A single turn carries every row of the set below to another of its rows. Some are shown first; where does it send the rows asked next?
J_310: 11 -16 8 8 39 -21 -1 8 18 -13 -4 -14 9 -19 -9 12 -13 15 -37 0 2 14 10
J_493: -53 2 14 15 6 -2 -11 -10 9 -2 -17 -8 31 9 -29 -19 24 0 20 -8 21 2 18
J_975: -23 10 12 6 -21 -22 9 7 3 11 1 -22 3 -14 -8 -18 3 -15 -21 -48 1 7 18
J_101: -32 16 2 1 5 9 7 -4 43 28 14 15 22 -25 -13 18 12 4 30 6 -18 25 -4
J_196: 7 18 1 -7 7 -28 13 -19 42 -4 -5 24 -16 -19 -36 26 -5 24 2 -11 2 -9 -18
J_208: -6 4 -5 10 -35 -28 -9 -10 11 -5 7 -25 32 -2 15 -20 -11 7 -31 -4 13 -5 2
J_756: -24 11 -5 18 0 15 8 6 37 9 13 14 17 -15 -8 24 10 16 32 15 -19 29 -12
J_777: -56 -7 14 15 -1 3 -11 -14 18 2 -7 -15 18 7 -22 -23 21 4 26 -5 15 -11 20
J_337: -20 -3 26 -9 1 -13 14 -9 58 7 -16 19 -15 -19 -8 13 2 -4 -14 9 -15 -33 -8
J_321: -2 17 1 -9 7 -35 22 -13 41 -7 -10 11 -18 -19 -27 23 -2 24 -5 -17 -3 -20
 -25
J_775: -59 3 18 12 8 -14 -7 -15 23 4 -10 -22 28 6 -19 -23 23 3 14 -3 22 12 20
J_725: -5 28 5 4 2 -34 24 -17 40 -15 -8 27 -15 -17 -27 14 9 21 -6 -17 2 -15 -27
J_930: 5 3 8 -12 18 -24 -1 27 -4 -15 -24 18 -14 -31 9 -2 -9 2 -17 -6 1 -16 14
J_155: -19 4 -8 13 -35 -27 -15 1 15 1 3 -26 31 -3 12 -13 -13 1 -28 -7 16 2 18
J_839: -20 -3 -2 3 -32 -30 -13 1 12 -5 -8 -28 21 -3 25 -13 -12 2 -35 -2 12 7 13
J_399: 4 8 16 -13 22 -14 3 35 -9 -10 -10 11 -4 -31 13 -7 4 3 -18 -1 2 -15 0
J_752: -1 8 14 -15 31 -17 -5 19 -12 -9 -13 20 5 -25 18 -1 -3 5 -28 -3 -2 -19 0
J_867: -21 14 -4 10 14 1 2 3 45 22 8 12 12 -25 -4 24 16 10 30 10 -21 27 -8
J_9: -25 26 -6 22 9 -22 -10 32 60 11 -16 14 16 -11 -18 19 -3 -5 30 -8 12 16
 -8
J_741: -29 12 -4 16 -6 11 1 -3 39 22 14 17 15 -25 1 23 19 3 26 9 -17 23 -15
J_695: -2 3 16 -11 27 -22 2 25 -15 -8 -17 9 -3 -31 10 -11 -13 3 -21 4 8 -14 8
J_773: -10 3 -5 6 -39 -26 -25 3 20 -7 5 -19 29 3 18 -15 -6 9 -26 7 11 1 8
J_951: -7 13 -5 -3 14 -31 12 -19 45 -17 -3 17 -14 -15 -30 22 7 31 0 -13 6 -22
 -24
J_83: -8 5 14 -18 14 -19 -1 35 -16 -9 -7 21 -8 -33 7 -11 -3 3 -13 -8 10 -20 4
J_63: -7 7 -5 9 -30 -23 -19 0 10 3 4 -32 26 -3 13 -7 -3 -3 -28 -11 27 -2 1
J_852: -24 5 0 6 7 11 12 -10 31 24 5 10 23 -30 2 20 24 1 25 14 -25 26 -13
J_305: -58 -2 19 12 4 -5 -18 -16 23 8 -17 -6 18 12 -31 -17 24 2 18 -2 15 5 20
J_62: -3 13 -9 -4 9 -33 19 -20 31 -10 -1 13 -9 -27 -31 24 -2 29 -2 -22 12 -10
 -26
J_883: -45 1 16 12 4 -13 -8 -10 25 -5 -21 -11 29 12 -27 -17 36 -2 19 -2 16 1 18
J_958: -49 -5 13 1 3 -10 -31 -24 11 16 -5 3 14 9 -6 -26 -24 15 19 -2 -7 16 -3

J_101 -> J_930
J_741 -> J_399
Now find these:
J_852 -> J_83
J_9 -> J_310
J_155 -> J_867
J_63 -> J_756

A single turn carries every row of the set below to another of its rows. Some are shown first; where does it send the rows asked next?
J_805: -1 -5 -25 43 17 14 -8 -5 15 23 11 -18 -17 -34 -9 -13 -13 15 11 -2 27 6
 -37 8 7 -34 3 -16 -17
J_901: 10 -32 -54 -18 21 0 -33 -7 1 19 -7 -15 -37 -7 -3 9 8 19 -11 21 23 -11
 -17 1 -10 14 8 -15 1
J_941: 23 13 0 -17 -8 -4 8 2 15 37 -25 1 -33 -5 -2 -9 22 -4 -1 -7 0 21 12 26 7
 -5 20 -7 -5
J_395: 3 -15 -48 10 -39 -10 26 -12 19 33 20 17 -18 -20 8 -9 -20 26 32 2 10 2
 -23 -2 1 2 27 -2 -30
J_782: 3 2 -20 -13 39 -30 -17 0 26 31 12 -11 -12 -31 4 9 -36 -11 -6 -25 2 -5
 -11 -9 5 24 7 10 15
J_274: 11 -15 -36 -8 -18 5 -18 -5 31 10 30 -15 -46 -13 11 2 11 5 36 -4 4 24 -17
 0 -24 2 35 30 16
J_102: 29 24 -13 21 12 25 6 23 5 15 32 -20 -25 -15 11 6 -5 -4 20 -12 -1 19 -18
 -3 -4 -3 -15 18 20
J_888: 7 -15 -21 4 17 3 -7 -6 39 20 17 7 -29 -22 10 -14 -9 -2 19 2 22 -45 18
 -35 11 16 11 -42 4
J_482: 30 -7 -19 -18 23 -17 -20 -20 31 17 -6 -5 -44 -15 18 3 13 1 -23 1 11 28
 -11 -22 35 23 -11 -22 -7
J_568: 18 -12 -15 -12 9 12 -14 24 20 12 5 -14 -50 -13 28 -21 11 -1 -15 -21 22
 -5 -34 27 21 3 2 -20 34
J_996: 24 -7 -27 1 20 12 11 -27 25 29 -5 29 -31 -4 4 -14 9 -3 12 -10 21 -38 5
 -19 13 18 27 -27 5
J_165: 21 -19 -38 -22 -10 8 -4 12 11 11 43 7 -40 4 25 1 21 -8 5 28 -11 32 -1 -9
 -12 16 15 -20 -6
J_433: 1 -13 -24 -16 28 -16 -1 1 28 54 14 -3 -22 0 17 -9 -8 -13 10 4 -1 26 -26
 44 10 12 5 -38 4
J_968: 15 -22 -41 -3 6 -10 12 -8 -16 5 7 0 0 -6 -4 -12 -8 13 45 6 16 -2 -15 22
 -10 32 -11 -4 16
J_635: 9 -16 -29 -17 -1 -4 -10 13 33 -12 14 -40 -28 -38 -10 -7 6 -3 8 22 -11 5
 13 1 18 26 -12 -21 -18
J_645: 20 -27 -15 4 17 -1 16 20 28 7 -15 3 -11 -2 -1 -23 -15 -4 -10 11 21 -5
 -19 -15 29 13 -34 0 23
J_147: -2 -10 -22 22 9 1 -12 -38 28 38 15 4 -13 -17 12 -23 -25 2 30 -6 22 -9
 -52 -26 20 -12 14 -14 11
J_144: 16 -23 -38 -7 -17 14 -16 22 1 18 27 -2 -48 0 37 2 19 7 1 1 11 35 10 5 -3
 10 22 -22 2
J_290: -15 -5 -26 -21 -1 -17 14 17 27 -12 -6 10 -33 -37 13 -23 -18 34 0 9 14 10
 -22 33 16 6 16 6 -17
J_307: 0 -10 -32 -26 -3 -26 14 14 39 4 -15 24 -24 -34 -4 -10 -38 11 11 19 5 27
 -9 15 -6 3 11 10 -9
J_248: 9 -4 -48 10 6 31 9 8 15 45 17 20 -28 -41 0 -8 -11 -7 15 16 -16 3 12 31
 -13 7 7 -20 -3
J_313: -9 -30 -7 17 -3 -29 8 10 23 -12 6 1 -24 -21 18 -23 -21 5 0 11 16 -1 -24
 -38 17 22 2 23 12
J_942: 6 -41 -12 -4 21 -7 1 -3 30 47 -18 8 -14 -37 -8 -27 -17 8 35 3 -3 17 -16
 17 -4 0 18 -8 -24
J_765: 1 3 -17 10 -2 -7 7 -16 6 40 16 12 12 -15 -14 0 -20 -4 28 19 8 0 -37 4 -4
 19 -30 0 -3
J_999: 14 -8 -21 20 -30 -4 -4 2 39 17 8 4 -28 -17 13 -9 -6 5 31 3 -1 20 -31 -39
 31 1 -8 39 1
J_755: -1 -6 -27 24 5 0 1 -35 23 32 23 8 -6 -18 16 -28 -34 -3 31 -15 13 -7 -44
 -26 19 10 -6 -16 14
J_494: -4 -18 -51 7 -36 -7 22 5 28 35 22 1 -20 -22 16 -23 -22 26 26 15 20 -4
 -27 -12 4 -7 17 -8 -31
J_7: 4 7 -15 3 21 -17 9 5 -2 21 29 19 -27 -8 12 -15 -10 6 -18 -9 -18 3 16 2
 -30 2 -1 -32 -1
J_753: 19 -8 14 -6 24 -30 -15 -10 21 19 8 0 -35 -16 20 -5 9 7 -16 -7 -2 33 9
 -24 25 22 0 -20 -5
J_461: 12 9 -18 24 -31 0 -4 -2 40 11 18 8 -36 -21 23 -10 0 10 23 -7 -6 13 -35
 -25 39 -12 -4 27 -7
J_343: 11 -8 -15 10 9 0 -17 -18 5 37 -6 11 -19 -19 -3 6 3 8 -17 -13 9 -1 -10
 -46 24 28 31 5 19
J_350: 8 -6 11 10 11 -9 -26 -21 35 -3 8 24 -29 -31 -3 24 -10 7 4 -10 -10 -13
 -18 14 24 -18 13 -13 5
J_892: 14 2 -6 -41 -17 8 -19 16 46 -6 8 1 -45 -22 12 -18 13 14 22 5 10 8 -5 -27
 -12 33 -5 0 6
J_113: -6 -25 -29 2 12 31 -2 14 6 44 13 -6 -24 -33 2 -21 10 14 16 42 2 -13 -3
 24 -1 11 20 -8 -2
J_649: 8 9 -23 -15 53 -14 0 -4 22 25 8 -16 -24 -18 8 -14 -9 -4 -27 -16 9 -15
 -38 -2 21 4 19 12 3
J_652: 8 12 -29 7 -15 -20 -6 -21 38 1 -6 35 -47 -26 19 13 -16 -9 -13 -11 10 0
 -41 -6 15 -12 12 8 3
J_212: 13 -3 -22 20 -41 -6 5 5 20 14 24 15 -29 -24 16 -8 4 -1 54 -31 14 -12 7 5
 0 14 16 -15 -4
J_908: 32 9 -14 -17 -4 20 -2 2 38 -13 0 11 -58 -21 6 -23 19 17 11 -26 5 25 -3
 -15 -12 8 21 1 0
J_562: 6 8 -29 -2 12 -7 -10 5 24 14 16 -3 -28 -22 8 -14 -12 6 21 15 13 -5 -19
 18 -19 -56 9 -39 -2
J_238: 29 -30 -4 -18 21 -16 -7 0 34 2 26 7 -27 -21 -9 4 -10 -28 14 6 -27 16 -15
 -4 -13 17 12 -10 32
J_669: 27 -9 -20 2 -15 -2 18 28 28 14 -14 -27 -42 -3 7 -6 0 -1 3 21 26 1 5 -31
 -5 -25 26 -3 8
J_616: 18 14 -22 -3 -33 -8 16 -10 9 -15 24 1 -36 -17 14 26 6 7 17 -1 -10 -22 -4
 7 12 34 6 -7 -1
J_619: -2 -14 -32 -13 10 4 6 2 33 33 2 7 -20 -46 15 -34 -15 10 19 -2 -3 -7 -30
 33 18 15 -22 -28 -34
J_658: 6 14 -43 -14 -23 10 12 18 34 12 44 -12 -43 -4 33 -30 8 -4 15 -3 2 16 -19
 0 -17 5 -9 15 13
J_825: 25 -16 -44 -5 -17 4 14 9 41 15 8 -6 -34 -5 1 -27 22 -14 40 27 26 -17 -29
 -25 2 -10 18 -8 -15
J_655: 23 14 -12 -1 9 23 -23 8 12 21 26 -26 -27 -16 3 24 8 -1 29 20 5 3 -40 -5
 -1 -5 -2 25 17
J_78: 5 20 -27 5 10 1 -9 -4 28 22 26 5 -27 -30 10 -8 -6 -3 -33 -2 -5 -14 -17
 -52 29 13 0 -23 2
J_609: 1 -38 -32 -2 40 -12 -5 4 26 28 23 -25 -22 -12 6 -12 -12 -3 15 5 -3 29
 -21 34 14 17 15 -35 -1

J_765 -> J_313
J_395 -> J_755
J_350 -> J_616
Now find these:
J_941 -> J_7
J_343 -> J_658
J_482 -> J_144
J_290 -> J_996
J_649 -> J_908

